One turn sends every row of this set to another row. A few are shown first. Where does it send the rows asked after them?
suteg: [ 10  -5  15 -21   8 -47  17  -3  30   9  18  12  23 -14 -19  37  -1  21
 -18 -11 -27]
Ninuv: [  4 -28   3 -17  37  18  15 -14  18  20   4   5  13 -21 -16  25  -1  39
 -22  15 -56]
fefo: [ 10 -24  17 -19  -8 -10  26   8  17   7  24  27   5 -20 -43  34  27  21
 -32   7 -12]
Fuf: [ 10  -4  12 -10 -37  29   8  -6  13   2  17  20  21   0 -15  39   2  21
 -26   2 -22]
Bupu: [ 24 -14  15 -30  -6  35  29   9  23  29   4   2  22 -11 -12  29 -20  21
  -3   3 -31]
setis: [  9  -5  12 -26  14   3  10  -7   2   0  32  23  26 -47 -25  31  18  34
 -34  -2 -58]
rufem: [ 16  -3  21 -25   8  -2  26   3  -2   1  35   9  27 -35 -11  27   7  26
 -17 -12 -75]
dom: [  2 -19  21 -11  30  -2  30   0  -5  34  -8  15  24 -17 -10  38   8  17
 -17 -14 -56]
gaf: [  8 -35   8  -1  15   7  22  -5  15  12 -11   7  42 -10  -4  34  25  18
 -28  14 -19]
Gimur: [ 17 -19  25 -24 -21  -3  35  14  12   2  18  15  -4 -10 -39  23  14  15
 -12   1 -26]
Kopod: [ 13 -25  14  -9  10  18  21  -3   7   8 -24  10  28  -8 -14  28  19  11
 -20  14 -19]
vifef: [  5 -39  10 -11 -10 -21  32   6  30   8  41  13  18 -13 -24  33  27  33
 -29   8 -24]
nuge: [  4  -5  13 -23  -9 -40   8 -13  22  10   4  18  12 -20 -24  33   3  27
 -13 -11 -29]
Zela: [ 17   8   3 -19   0  -9   0   5  31  12  23  17  31  13  -3  42  12  26
 -20  17 -66]
Vidot: [ 14 -10  11  -3 -13  10  23   7  24   5  40  14  44   8   0  51   3  15
 -35  -3 -21]
fafe: [ 12 -37  10   0  12   5  33  -2  19  10  -5  -6  42  -1   6  26  17  19
 -15  13 -31]
robu: [  5  -8  13  -3 -29  11  13  -2  10  12  21  30  36  -1  -9  53  14  17
 -37  -8 -16]
mafe: [ 18  -6  11 -28   9 -33  15  -4  38  -1  23   2  13 -11 -20  25 -10  28
 -13   1 -32]
fer: [ 18 -27  16  -8   5  18  30   0  13   6 -17  -5  29  -1  -4  21   9  11
  -7  12 -31]
Zod: [  1 -30   4 -12  -1   7  20  -2  23  46  12  22  47 -25  -5  51   8  32
 -31  -3 -18]
Bomen: [ 19   5  21 -32  14   7  16   2  -2  -2  28  19  20 -41 -25  26   7  24
 -24  -6 -63]
bilag: [ 15 -32  19 -15 -20 -13  43  12  24   5  36   1   8  -4 -19  22  14  26
  -8   3 -38]
suzag: [ 13  16   8 -21  -7  -6  -6   3  19  17   6  30  24   6 -14  46  19  19
 -22  11 -57]
rep: [ 12 -19  14 -19  53   8  27   2  11  22   6  10  21 -16 -17  35  -1  18
 -27   3 -48]
fupek: [  0  -4  28 -31  -2  17  35   1   8  45  34  26  12 -29  -2  32  11   5
 -24 -12 -37]
Sofub: [ 15 -28   9 -16   2  11  37  10  31  39  24  -3  47  -9   8  38 -11  27
 -12  -4 -34]
lupa: [ 13  10   4 -16   2 -12  -4   4  28  17  19  27  34   8  -7  49  21  22
 -29  14 -57]
tava: [ -8 -29   9  -9  14   7  20 -18   1  31  -7  10  14 -23  -8  28   8  37
 -12  -1 -64]
Vobe: [ -5 -15  20 -28 -15  22  30 -10  15  42  37  18   8 -31   4  23  10  20
 -17  -4 -47]
zabov: [ -1 -17  13 -31   3  25  26 -11  30  36  48  15  10 -31   2  24  10  25
 -27  10 -39]
sogo: [ 10 -16   9 -27  -9  31  11  -2  16  38  -7  25  24 -27 -23  39  -1  25
 -22   3 -15]
par: [  5  -8  20 -34  16  22  30   0  23  38  46  23  14 -30  -6  32   9  11
 -35   2 -28]
zera: [ 18  14   7 -23 -10  -1  -2   2  24  12  11  20  21  11  -7  38  11  22
 -13  15 -66]
kirib: [ 20  -8   9 -10 -21  27  18   2  27  -4  36   5  27  10  -4  36  -8  20
 -24   6 -27]
Nesuf: [ 10  -6  10 -28  -9 -27   6 -14  31   0   9   8   3 -17 -26  21  -7  32
  -9   0 -34]
Gef: [  7 -11  12 -19   9  -7  19  -6   5   5  39  14  33 -43  -9  30  17  38
 -27  -7 -70]

suzag turns into zera
rep turns into dom
Gef turns into setis
Now these:
par turns into fupek
fer turns into fafe
nuge turns into Nesuf
kirib turns into Vidot
fefo turns into Gimur
Zod turns into sogo

One turn sends every row of this set to another row. A few are shown first. Where does it send the rows asked after them?
gola: [-11   0   0 -24   2 -12  16   1  14   8  11  -9  -8  26   3  10  15  17
 -11  21   0  22 -18   1  15  17 -21 -10 -13  -6  42  21  -8 -14  -7  -2
 -12  -3  17  -9  24  -9 -10  -6   0]
nama: [-24  12  38  -7 -16 -47  10  11   1   4  12  -6 -11  27   4  35  -8 -18
 -11  -5   9   1 -22   9  -5   4  -6 -10 -39 -30  23   3 -12  -5  -3  -5
   2  12  11  14  -2  20   5 -12  14]
dileg: [  8  13  26  -5 -14 -51  15  11  -5  22   5  -6  -5  49   1 -16 -17  20
 -20   2  10  -1  12  12 -30   6 -19 -12  12 -22   9  -8 -18 -11  -3 -16
  -4 -11   6  17  -1   6  14  -4   0]
dema: [  5   5  17  13  -9  -6   9 -16   3   6  14  -5   0  38   9  -3 -13   5
  -9  20   5   4  -8  -7  -9  -3  -6  -3  -7  14  30  -1 -15  -2  -2  16
  17   4  10  -3  23 -27   1  -7  23]
Zer: [  6  12  -3  -5 -15   6 -33  29 -10   6  23  -4   1  20 -13   5  17  17
  11  -7  -2   8  11  -2   1  -2   2  -7 -12 -14  29   8 -25   0  -3 -13
  -5  20  28  -6  -8  24  18 -22 -13]
fipon: [-23   8  26  -4 -21  29   6  14  -2  19 -25 -15   0  22   4  25   0 -24
 -22  -2  11   0 -10   4  22  -4 -18  -4 -18  18  35  -6 -20   5  -6   8
  -9   5  20  14   5   4  14 -10  15]
Kasif: [ -9   8  21 -12  14  -1   0  17  -4   3   9  14   5  19 -25  35  17   6
 -35   0   2 -10   8   8  15   3 -14 -15 -15 -24  25  17 -17  17  -8 -39
  -7 -13   5  -2  15  -9  21  -5   4]
beler: [ 12  18  26   4 -21   4  -3   9  -8  11   1  -4 -10   3  14  14   3 -25
 -23  -7   0  -2 -13  15   2   3 -49 -19 -23  -2  32  -4 -27  14  10  11
  -9  -7  12  17 -13 -32  10   2 -13]
Bugi: [-10  21  -7   4  -9 -28   1   8  -2  24 -26  -8  28 -13  -4   2 -13   5
 -12   1   8 -11  18   1 -11  -2 -17  -4   7  26  17  -4 -16   5  -8  13
  -9  19   4   9   7  11  25 -10  -7]
rav: [ 10  30   1   8 -18 -14  16  23  -8   3  23   1 -18  17 -14  -2  13   1
  -8 -10  34 -12   4   1  -3 -12  -5  -2  13 -18  -1 -33 -16  17  -9 -12
  -4  -1   8  24  -5   8  33   7 -19]
Rivev: [ 20  14  -4   6 -37 -33  -4  20 -25  -3  -6   1  -9  -2   2  15  -9   5
   9  -8   9  10  -4   6  19 -10 -16 -10   4 -10  25 -15 -38 -13  -1 -21
 -14  14   4  13 -11  18  25  -6 -31]
Rul: [-23  -2  14   2 -39  -9   8  27 -11   3  12 -32  25  25  10 -10 -16 -13
 -18  -9   6   0  13  -4 -11  13 -18   4  10 -12  37  -5 -33   8   4 -33
  -6  13   2 -15  11   5  15  12  12]
maput: [-32  19   2 -15 -17   7  15  34  11   2  13  -9   6  13  30  18  13  -2
 -34  17   9   2  -2   3 -10  -8  -6  -1   6 -18  22  -8 -24 -10 -23 -11
  10 -13  17  31  15  15  19   6  10]
lop: [-13   4  15   2  -1 -39 -16   9  -3  19   0  -9  32 -31 -10  -8   8 -15
 -13  -1   5  19  12   5  -2   1 -13  -5 -23 -30  20  -7 -21  -8  -4   3
 -11   9  13  15   0   2  -5  11   1]
ponop: [ -9   7 -21 -15 -25 -35   1   9  -7   7   8 -14   6  35 -28 -15 -23   5
 -11   6   4   1  20  12  13   4 -32  -4  12  -7  16 -16  -8 -10 -13 -29
 -23   6  -1 -11   7   3  -2 -11  -5]
firod: [ 12   4   3  -7 -34  -9  18  25   1   5   5  27  -7   2  14  16  -6 -19
  -2  -8   1   2 -10   4  23  10  -9  -4 -32 -26  20   4 -32   3   0 -10
  -7 -18  -9  18  21   8 -14   9  16]
guf: [ 20  -6 -17  -4 -15  19  13   6   6   7  13   1 -24  19  -7 -14 -17 -12
 -21   4   8  12  -8  10  17  -1 -14  -8  -7 -52  16   1 -17   5  -1  11
  -2 -12   6  10   9   5   4 -11  -1]
Bok: [  4   7  19  -2 -14 -38  -6   8 -15   2  -7  -1  10   7 -22  10  15  -3
 -52   8  27  -7   9  -8 -11  -3 -22 -18  12  -5   7  -4   3   6  18   6
  -2   3  14  14  -7  -5  26 -23 -12]

Kasif turns into maput
Rul turns into lop
Bok turns into rav
Now these:
beler turns into guf
Rivev turns into ponop
fipon turns into firod

